500 stands for zero in the data rows.
Some points, one per row:
[385 556 497 433 597 511 557 492 560 466 540 596 520 513 575 483 632 552 460
 479 584 604 554]
[716 320 505 686 190 379 441 514 343 576 429 158 506 411 495 547  12 341 634
 747 143 267 290]
[271 699 401 267 820 566 538 459 743 422 620 819 580 525 430 429 917 596 271
 192 743 599 629]
[468 539 458 460 636 490 537 480 529 469 535 522 555 472 469 500 516 528 516
 530 485 488 548]
[287 620 475 389 785 599 522 473 631 429 588 729 611 491 408 472 787 613 426
 334 790 624 685]
[472 531 497 464 529 494 486 503 565 477 511 597 489 504 500 502 531 518 443
 425 571 563 521]
[364 592 504 412 692 542 519 487 617 471 565 650 536 513 411 472 700 544 442
 375 679 565 610]
[999 189 645 792   0 326 469 649 269 399 113  31 146 479 849 435   4 344 640
 938   0 341   0]
[709 458 440 599 248 456 395 529 469 560 473 414 523 468 532 522 130 345 554
 570 349 409 340]
[695 312 517 691 221 460 432 531 323 519 376 281 459 434 664 483 132 405 586
 775  78 368 230]
[451 585 595 466 403 534 480 540 616 530 433 658 401 589 582 503 622 502 443
 341 696 682 566]
[ 95 824 371 226 999 646 564 426 773 392 752 999 703 494 417 500 930 691 348
 165 999 762 946]
[775 362 633 681  46 423 457 570 351 556 259 304 236 576 795 472 336 431 499
 636 202 544 195]
12 more points follow, each with its number after it:
[470 433 618 483 588 436 590 462 487 376 401 425 358 517 571 537 692 555 494
 560 378 546 492] 0
[409 609 501 363 610 473 577 427 679 369 543 548 518 501 448 466 648 543 520
 373 616 539 656] 1
[283 606 448 407 776 579 521 480 572 528 644 656 644 495 376 520 707 520 476
 357 779 536 676] 2
[693 429 515 631 173 445 438 485 358 650 435 297 510 479 616 520 102 350 631
 677 269 391 354] 3
[713 460 562 587 174 482 484 586 511 377 290 463 267 563 712 491 458 509 422
 532 280 612 289] 4
[110 766 376 222 999 659 574 446 722 449 766 865 680 524 208 484 999 645 362
 140 999 658 869] 5
[175 703 385 241 957 568 625 438 762 346 660 844 575 482 444 439 974 729 272
 260 849 672 780] 6
[466 498 470 526 529 547 470 483 495 518 523 518 514 489 548 488 511 484 511
 495 480 487 495] 7
[264 602 354 389 896 547 493 407 438 696 858 579 841 403 163 542 501 471 613
 439 840 315 830] 8
[488 543 477 477 487 532 478 510 565 538 531 669 469 570 519 494 586 508 418
 360 616 584 526] 9
[405 508 442 446 642 507 479 493 544 507 612 550 561 459 454 496 521 514 521
 495 561 484 573] 10
[  0 782 406 174 999 621 570 421 740 320 852 899 677 470 331 472 999 684 366
  97 999 718 960] 11
Which three of these numbered points are nearest to each point below, looking only along the 4 directions in which the first points spread most? Their numbers follow each, nearest first.
[375 582 526 432 677 692 448 511 552 512 544 763 501 584 452 531 785 559 346
 325 770 617 526] > 1 2 9
[444 558 462 388 599 528 565 493 636 279 454 652 467 471 554 432 675 613 408
 438 457 568 487] > 1 0 9
[227 705 435 360 836 650 464 450 586 677 803 775 703 585 251 536 766 527 452
 161 999 597 860] > 5 2 11
[239 662 439 286 856 654 588 485 701 372 594 865 510 539 456 457 949 648 341
 313 796 666 684] > 6 2 5
[792 240 582 817 141 374 353 512 160 750 430  45 495 465 506 580  23 259 742
 753 214 237 296] > 3 4 7
[445 483 576 456 595 473 570 460 548 379 445 521 395 492 500 460 710 612 472
 520 488 560 492] > 0 7 1
[719 341 557 727 182 344 455 516 297 586 398 208 452 442 636 572  91 384 646
 740 193 362 335] > 3 4 7
[323 511 403 407 889 501 550 412 505 344 638 502 660 356 358 491 569 575 532
 584 445 385 609] > 10 1 2
[423 484 469 453 642 495 516 470 519 493 536 525 550 520 380 457 575 570 496
 464 576 478 556] > 10 1 7
[686 408 569 543 189 437 505 594 450 534 296 460 312 608 600 503 489 485 432
 534 414 561 296] > 4 0 7
[785 259 554 729 164 424 439 541 247 556 345 131 425 444 535 503 127 384 613
 795  51 257 204] > 3 4 7
[687 508 529 532 208 469 479 583 557 381 295 524 388 557 721 476 384 487 474
 552 321 607 312] > 4 0 7
[  0 776 440 191 999 632 633 393 726 385 771 838 656 462 340 427 999 777 383
 222 999 720 972] > 11 5 6
